In the data rows, 128 means zero.
Here are some points:
[129 125 100 107 128 172 101 157  87 102 125 152 162 149 128 163]
[137 176  80 147 111 134 135 134 149 137  77 110 164  95 144 167]
[110 113 151 133 140 130 144  88 133 139 106 136 120 138  83 136]
[126 137  74 120 116 139 100 181  82 118 118 137 123 131 166 156]
[ 76 126 128 150 141 126 103 155 159 155 128 149  67 143 181 134]
[130 115 122 139 139 128 113 103 129 114 148 115  99 128  90 150]
[146 114 125 114 109 123 113 179  97 108 118 154 153 139 147 156]
[127 149 106 129 108 131 128 189 128 110 150 125  99  93 138 134]
[128 168  94 133 131 131  96 126 126 142 109 109 149 102 157 156]
[122 124 111 158 114 129  90 101 131 115 157 113 140 148 104 159]
[137 123 101 128 131 164  95 175 131  95 113 130 107 115 127 129]
[129 120 169 174 159 114  86 140 143 108 140 152 104 150 159 101]
[136 105 173 127 132 118 170  73 135 152 121 129 107 126  75 138]
[143 162  59 127 142 145 111 115 108 102 145 132 183 111 128 145]
[117 112 149 145 148 115 114 130 151 116 168 150 111 134 196 121]
[132 113 122  81  95 111 151 153  95 114 157 113 181 115 131 106]
[131 107 141 142 139 106 108 103 163  78 109 147 118 172 153 138]
[150 139 138 111 126 177 159  76  92 116  83 158 100 121 123 104]
[114 117  87  82 102 157 105 129  80 119 159 146 119 116 131 108]
[154 164 120 110 144 160 117 126  90 105 150 101 164 127 113 168]
[151 126  73 120 115 142  87 138 111 104 124 118 217 126 151 116]
[149 152  84 124 107 137  94 158 129 189 100 167 141 152 161 158]
[119 100 108  88  80 106 160 122 111 108 170 111 180 134 117 114]
[143 113  60 127 133 145  99 132 102  98 140 146 207 149 134 121]
[ 88  87 144 143 110  94 206 105 144  94 150 102 157 140 120  90]
[ 78 114 161 111 107 143 156 136 170 131 159 143  79 105 143 127]
[159 111  93 133 129 145 102 176  87 117  95 146 154 135 139 163]
[101  82 138 131 129  98 195 125 113 100 148 106 136 112 130  82]
[112 124  84  92 106  96 172 122 118 141 170  98 152 125 121  92]
[ 94 115 154 134 155 106 135 101 143 178 113 130 131 153 148 105]
[113 126 129 128 178 100 156  98 124 136 134 109 143  95  84 123]
[168 134  95 157 141 161 112  77 127 140 117 128 108 131  97 140]
[110 136  77 127 141 135 101 110 124 100 133 125 164 105 109 122]
[100 106 119 112  96 111 108 109 147  94 173 137 108 134 105 128]
[147 142 153 132 168  99 152  92 128 153 116 134 143 117  91 125]
[ 84 114 176 172 118 143 134 136 151 114 183 132  75 147 155 122]
[150 123  51 136 116 143 116 153 128 147 105 112 156 111 195 144]
[147 115 119 109 127 131 111 150 144  96 145 128 114 146 127 146]
[126 179  93 110 124 149 113 134 116 165 169 115 168 101 120 126]
[119  81 132 120 133 123 138  99 127 102 152 134 145 128 100 157]
[142 143 121 115 114 125 126 144 122 118 120 107 140 101  96 159]
[119 105 140 124 118 103 118 128 155  86 145 132 126 143 144 124]
[147 125 121 125 103  99 113 177  82 114 139 118 127 159 163 137]
[177 160  76 133 129 131  93 156 138 105 143 122 127 129 157 108]
[125 146 125 134 159 149 134  85 145 175  60 122  81 124 101 200]
[135 145  87 106 151 129 112  81 103 119 164 125 171  86  75 148]
[172 147 163 138 157 103 217  82 122 145 107 128 140 110  91 137]
[162 136 123 118 117 151 103 145  87  98 114 156 151 142 143 143]
[183 176  60 139 125 133  88 166 136 108 147 122 129 125 165 101]
[111 143 118 135 113 119 101 100 131 119 132 122 141 146  97 131]
[135 107 159 131 116 173 137  73 140 156 105 115  99 150  79 127]
[136 117 127 112  82 109 202 105 146 119 126 111 129 123 107 100]
[160 130 133  96  99 149 122 152  93  85 109 137 155 137 136 154]
[118 112  75 121 108 142 132 114 112 107 141 133 190 111 139 122]
[133 126 113 126 125 152  98 161 129 102 130 126 114 120 118 130]
[151 127 142 126 118 148 106 148  98 100 113 149 136 142 140 136]
[126 101 148 143 111  91 146 111 149  85 135 110 118 154 140 120]
[131 119 135 145 148 113 109 109 164  98 111 151 113 158 151 133]
[149 178  93 110 111 148 101 184 129 158  98 106 193 113 140 145]
10 more points follow, each with its number after it:
[179 129 100 124 125 152  89 153  89 108 115 145 134 148 159 168] 0
[146 149 181 142 176 101 113 105 145 157 111 148 109 133 112  87] 1
[134 131 173  96  99  93 126 132  76 139 179 106 129 159 168 121] 2
[134 137 114 104 117 117 191 107 149 155 103 100 139 150  96 120] 3
[ 78 121 127 147 137 123 116 143 156 158 129 140  84 140 170 128] 4
[146 131 180 168 180 115  94 116 125 123  83 160  51 119 127 107] 5
[ 99 140 114 163 194 107 127 135 190 168 138 155 114 104 160 102] 6
[115 104 194 146 147 133 139 114 136 102 117 113  86 153 137 115] 7
[127 149  91 127 139 147 130 157 120 163 127  95 188 103 160 152] 8
[125 105 124 143 145 120 140 114 135  74 145 144 121 138 152 120] 9
Which two of these numbered points are nearest to each point below, looking only along the 3 directions in which the first points spread most? Their numbers follow each, nearest first.
[146 151 182 102 164 151 134 139 108 168  48 168  69 108 136 135] > 5 1
[154 147  91 150 118 138  93 182 131 115 111 136 109 138 175 131] > 0 4
[ 82 116 168 137 120 154 137  88 121 125 107 115  93 154  84 177] > 1 7
[177 180 121 151 171 133  93 176 114 183  79 159 123 102 172 153] > 0 8
[105 106 149 146 159 141 113 126 129  79 102 150  65 135 157 106] > 4 6
[ 93 106 191 159 136 130 146 116 139  97 112 126  70 167 138 101] > 7 4
[178 131 127 118 125 124  94 171  82 102 103 136  94 129 188 145] > 0 4
[105 100 127 146 138 119 107 138 126  89 138 129 107 158 108 122] > 9 2
[ 83 128 129 155 139 130 111 162 166 154 124 149  73 140 178 137] > 4 6
[ 94 106 121 151 132  96 116 135 139 159 126 136 125 198 196 137] > 4 6
[140 148 174 105 157 148 131 145 108 158  56 163  76 110 132 141] > 5 1
[107 102 134  91  90 109 154 145 135 118 167 112 143 134 135 118] > 2 9
[141 107 165 128 126 130 135 121 161  98 141 124 116 129 165 125] > 9 6
[126 114 131 125 106 133 167  83 134 137 105 150 151 126  89 135] > 3 1
[121 153 115 114 106 131 109 141 114 131 145 114 194  97 121 166] > 8 0
[127 146  88 131 145 149 134 161 121 169 121  91 193 101 163 143] > 8 0
[119 102 161 126 118  98 114 127 167  83 143 137 118 147 146 126] > 9 2
[145 168  52 129 137 141 106  98 119 124 144 115 157 118 115 146] > 8 0
[104 145 115 131 163  98 164  98 108 126 133 116 127  91  87 129] > 3 1
[109 116 209 121 116 114  90  88 147 128 123 150  50 134 108 107] > 7 1
[149 138  63 131 106 151 102 127 108 105 148 121 183 108 109 130] > 8 0
[151 133  63 134 102 150 104 118 107  89 160 123 187 111  94 125] > 8 0
[117 139 118 144 133 137 124 132 129 170  98 151 105 119 158 138] > 6 4
[121  99 141 134 143 115 121 124 159  90 162 127 121 130 112 112] > 9 2
[164 127 172 146 144 114 148  90 103 125  75 109  90 163 101 135] > 1 6
[117 102 148 131 115 131 174  65 131 125 108 140 145 125  71 138] > 3 1
[156 139 152 129 174  94 160  92 124 137 120 139 147 118  85 121] > 3 1
[165 140 158 131 149 109 194  99 120 138 117 129 132 115 104 131] > 3 1
[129  97 126  74  82 102 161 158  89 100 176  99 187 119 130  95] > 2 9
[128 118 163 116 117 111 129 134 172 102 147 142 131 132 116 108] > 9 2
[103 109  86 126  98 109 158 152 121 124 155 116 145 141 123 114] > 2 9
[117 103 147 127 110 130 174  76 141 121 112 141 144 129  96 121] > 3 1
[161 150 149  86 132 123 174 120 115 151  86 161 160 126 117 106] > 3 8
[143 122 167 162 166 110  90 146 140 127 136 164  90 145 141 126] > 4 6
[132 160  60 127 138 126 118 123 140 147 136 112 153 119 110 136] > 8 0
[129 142 133 125 125 136 117  71 147 141 147 106  95 183  80 171] > 1 3
[106  98 140 146 138 123 114 134 128  90 133 124 102 159 113 121] > 9 6
[112 114 197 122 119 114  96  91 156 129 123 148  59 134 110 110] > 7 1
[115 132 133 124 127 133 115 162 110 112 102 136 106 118 110 166] > 6 0
[120 133 160 104 121  96 194 135 121 147 149 101 100 107  83  91] > 3 9
[165 130  98 129 132 151  96 149 107 113 128 140 127 141 148 154] > 0 8
[109  97  81  86  88 109 149 160  95  85 171 105 149 159 115 104] > 2 9
[107 105 159 152 157 112 116 119 155 129 168 154 110 148 206 107] > 4 9
[120 146 116 157 136 146 122 134 140 185  83 152 104 113 165 141] > 6 5
[ 86 101 196 176 137 136 137 115 147  83 114 123  56 179 145 110] > 7 4
[ 94 141 177 178 158 129 128 173 156 134 101 138  79 111 132 121] > 4 6
[ 98  92 136  79  78 110 168 158 119 110 175 104 144 141 131 120] > 2 9
[124 110 132 115 110 149 116  72 142 116 115 109  92 146  87 135] > 1 3
[150 129  82 134 108 147 108 120 112  92 157 131 173 118 106 123] > 8 2
[141 131  74 114 110 128 101 141  91  99 130 121 204 131 126 145] > 8 0
